The same turns and mirrors carry the whole set onto itself and the rows of a family onto each other. Which other rows belong to the same family as each row named below? List them in the order they appear above.
These 20 rows form 4 families of 5 rows each.
furiz: -11, 1, -8, -12, 51, -14, 26, -5
kubil: -21, -10, -11, -4, 27, -5, -20, 10
loze: -22, 6, -8, -15, 21, 7, -18, -7
Pebav: -2, 4, -12, -23, 51, -29, 8, -13
Zera: 5, -15, 9, -16, 33, -24, 7, -22
zutuk: -19, 18, -22, -22, 44, -9, -7, -4
vil: -11, -30, -10, -4, 23, -5, -10, -15
zek: -21, 10, -10, -9, 44, -11, 3, 17
Fopu: -8, -20, -3, -3, 18, -5, -19, -14
rep: -24, 5, -8, -7, 25, -7, -20, 8
nas: -5, -24, -8, -8, 36, -10, 19, -24
tuk: -8, -1, -6, -18, 53, -17, 22, -19
Zotom: -7, -12, 8, -14, 37, -29, 18, -18
Kalo: 2, -23, -2, -9, 36, -11, 6, -30
gefit: -13, -22, 13, -12, 25, 0, 2, -23
mepi: -8, 9, -14, -12, 49, -33, 7, -3
vara: -18, -6, -7, -8, 27, 13, -19, -12
ran: -16, 13, -24, -8, 42, -8, -16, 0
zumob: -24, 17, -10, -17, 47, -14, 5, 5
govo: -8, -14, 11, -12, 14, -2, -9, -17

Same family as vara: Zotom, gefit, mepi, ran
Same family as furiz: kubil, vil, zek, nas

The same turns and mirrors carry the whole set onto itself and the rows of a family onto each other. Which other rows belong to the same family as each row named below? List them in the order they appear above.
These 36 rows form 9 families of 4 rows each.
Sateb: 35, 7, 20, -19, 9, 15, -12, 3, 5, 3, 0, -21, -2, 8, 15, -21, -1, 1, -11, 10, -28, -1, 39, 4, -10, -16, -18, -19, 36, 8
kabo: 28, -16, 18, -12, 3, -8, -6, -7, 4, -11, -18, 3, 11, -20, 14, -6, -4, -15, -14, -2, -40, 0, 5, -31, 19, -18, 2, 4, -8, 19
zasa: 23, 0, 22, 0, 6, 1, -21, -3, 23, -6, 4, 3, 5, -8, -13, 11, -5, 30, 1, 4, -4, 15, 23, -19, -1, -24, -14, -14, -4, -28
poka: 42, 4, 7, -11, 9, 24, -9, -10, 3, -1, 11, -21, 12, 8, 12, -14, 7, -1, -14, -1, -37, 6, 33, -4, -8, -11, -15, -9, 35, -5
dulus: 26, 7, 26, -11, 17, 3, -1, -11, 22, -5, -9, 5, -4, 8, -11, 19, -14, 30, 13, 7, -8, 15, 23, -22, 5, -13, -12, -21, 4, -11
geku: 16, -2, 21, -3, 3, -5, -7, -14, 8, -2, 0, 9, 13, -15, 2, -10, -4, -31, -4, 12, -21, -16, 7, -31, 10, -2, 6, 2, -8, 16
zuzil: 29, -2, 14, 2, -5, 12, -12, -9, 13, -3, 1, -24, 7, 9, 8, -25, 0, -6, -22, 6, -24, -16, 33, -3, -12, -14, -8, -14, 29, -17
mopip: 32, 11, 25, -2, -1, 13, 9, 5, -15, -8, -7, -21, -1, 11, 10, -22, -3, 7, -11, 6, -31, -10, 44, -2, -2, -17, -4, -18, 24, 1
pudas: 16, -6, 5, -4, 0, 10, -8, 0, -1, -1, 8, -22, 9, 14, 14, -28, 12, -2, -7, 5, -38, -16, 26, 1, -10, -20, -14, -15, 27, 0
lub: 25, -4, 15, -14, 21, -1, -16, -13, 31, -15, 16, 13, -2, -1, 3, 17, -12, 21, 4, -9, 3, 16, 16, -13, -2, -26, -10, -6, 0, -13
Ralu: 17, -1, 1, -11, 29, 8, -2, 18, 6, -13, 19, -4, -11, -10, -21, -1, 13, -3, -10, -12, -11, 5, 26, 3, 22, -10, 23, -11, 12, 19
gug: 33, -2, 19, -14, -9, 18, 2, -10, 15, 17, 7, -18, -3, 16, 7, -16, 15, 3, -6, 2, -30, -1, 34, 4, -15, -12, -16, -11, 22, 4
gesek: 43, -2, 13, -14, -4, 10, -11, -4, 11, -7, 7, -14, -7, 18, 12, -27, -10, -7, -16, 2, -36, 2, 36, 2, -12, -19, -9, -9, 30, -6
fono: 20, -9, 11, -9, 13, 6, 3, -23, -3, -8, -4, 14, 8, -2, 3, -13, -2, -18, -5, 4, -31, 0, -1, -34, 4, -18, -2, 14, -7, 24
Temav: 12, -5, 3, -6, 19, 3, 8, 15, 11, -20, 5, 8, -16, -1, -22, 10, 15, 0, 0, -23, -37, 10, 8, 9, 15, -15, 5, -18, -1, 15
vog: 36, -15, 13, -8, -2, 12, -9, -2, 6, -17, 1, -20, 0, 18, 17, -22, 4, 8, -17, -4, -26, 3, 45, 0, -18, -25, -10, -8, 26, -1
vaset: 1, -20, 20, -2, 7, 0, 12, 23, 9, -25, 7, 12, -11, -3, -13, -8, 6, -1, -12, -14, -25, 11, 15, 12, 13, -5, 20, -21, 6, 12
didak: 27, -2, 32, -2, -11, -15, -1, -10, -3, -19, 4, 9, 9, -10, 6, -21, -10, -18, -1, 6, -29, -7, -8, -21, -2, -15, -14, 3, -7, 3
Faba: 18, -8, 5, -11, 21, 2, 18, 12, 17, -16, 11, 5, -16, 4, -30, -3, 7, -3, -17, -31, -22, 10, 21, 9, 6, -10, 8, -21, 6, -1
Mebo: 41, -16, 26, 0, 2, 5, 0, -16, 3, -16, -6, 9, 11, -4, 19, -19, -12, -14, 1, 16, -25, -3, 14, -32, 15, -4, -2, 7, -5, 14
vabe: 20, -17, 31, -1, 0, -5, -3, -6, 0, -16, -10, 10, 16, 3, 8, -21, -8, -23, -13, 10, -13, -3, 13, -29, 4, -15, 4, 10, 0, 27
demil: 18, -8, 13, -4, 18, 1, 7, 24, 4, -17, 0, 17, -12, -3, -18, -10, 11, -16, -2, -25, -12, 8, 23, 6, 17, -8, 19, -17, 16, 16
mem: 45, -1, 28, -9, -4, 18, -7, 0, 5, 1, 5, -31, 1, 5, 14, -13, -2, 9, -9, 3, -30, -2, 34, -5, -3, -6, -8, 3, 32, -6
fosek: 5, -8, 11, 4, 15, 14, 12, 20, 13, -16, 13, 14, 2, 11, -26, -9, 12, -20, -2, -16, -11, 6, 15, 9, 6, -3, 3, -23, 3, 12
kal: 23, 1, 14, -17, 20, -8, -13, -14, 19, -16, 13, 3, -2, 0, -15, 0, -7, 24, 4, -1, 1, 11, 32, -18, -1, -14, -20, -32, 1, -23
vepu: 23, -8, 30, -12, 9, -7, -1, 0, 26, -4, 8, 3, 11, -10, -8, 6, -11, 30, -1, 6, 0, 8, 26, -22, 5, -11, -12, -33, 2, -24
Tes: 21, -7, 22, -2, -2, 1, -3, -16, -10, -6, -3, 1, 15, -14, 6, -3, -2, -21, -9, 13, -16, -15, 5, -30, 8, -22, 1, 0, -8, 26
Ligef: 21, -13, 24, -5, 23, 3, -22, -5, 17, -23, -9, 2, 2, -13, -11, 4, -13, 22, -4, 8, -8, 22, 28, -28, 8, -18, -12, -25, 12, -22
Zuga: 13, 2, 34, -18, 15, 5, -14, -1, 14, -9, 3, 7, 9, -20, -12, 21, -7, 22, -1, 0, 0, 29, 17, -23, 5, -13, -5, -17, 3, -5
med: 36, 1, 22, -4, 23, 5, -2, -6, 22, -9, -4, 5, -3, -10, -17, 5, -9, 35, 5, 7, 1, 14, 28, -17, 6, -12, -9, -16, -9, -13
zotu: 13, -12, 13, -10, 16, 6, 2, 25, -1, -21, 15, -1, -5, -16, -19, -13, 15, -11, -11, -27, -23, 15, 6, 13, 21, -14, -2, -18, 5, 7
tolen: 1, 0, 17, -5, 20, -3, 2, 28, 11, -24, 14, 9, -7, -6, -9, -3, 18, -10, -1, -27, -23, 12, 10, 9, 15, -17, 5, -17, 16, 6
lal: 28, -9, 20, 2, 2, -2, 6, -17, 11, -20, -2, 2, 5, -8, 5, -7, -4, -26, -8, 7, -29, -6, -4, -25, 12, -26, -5, 6, -19, 18
Doz: 14, -6, 14, -15, -1, -15, 4, -17, -4, -10, -8, 8, 11, 2, 8, -19, 0, -16, -9, -5, -26, -13, -2, -19, 12, -18, -4, 11, -9, 20
gogu: 6, -9, 18, 1, 20, 15, 1, 27, 2, -31, 14, 4, -8, -7, -14, 6, 0, -10, 0, -19, -20, 11, 16, 1, 11, -4, 19, -15, -1, 18
tudep: 33, 2, 25, -23, 21, 8, -8, -1, 18, 0, 6, 2, -2, -17, -6, 8, -4, 23, 14, -2, -5, 30, 27, -18, 11, -15, -20, -25, 0, -12

Same family as vabe: zuzil, Temav, tudep
Same family as gug: kabo, fosek, Ligef
Same family as zasa: Sateb, demil, lal
Same family as Zuga: pudas, Faba, Mebo
Same family as Doz: mem, kal, gogu

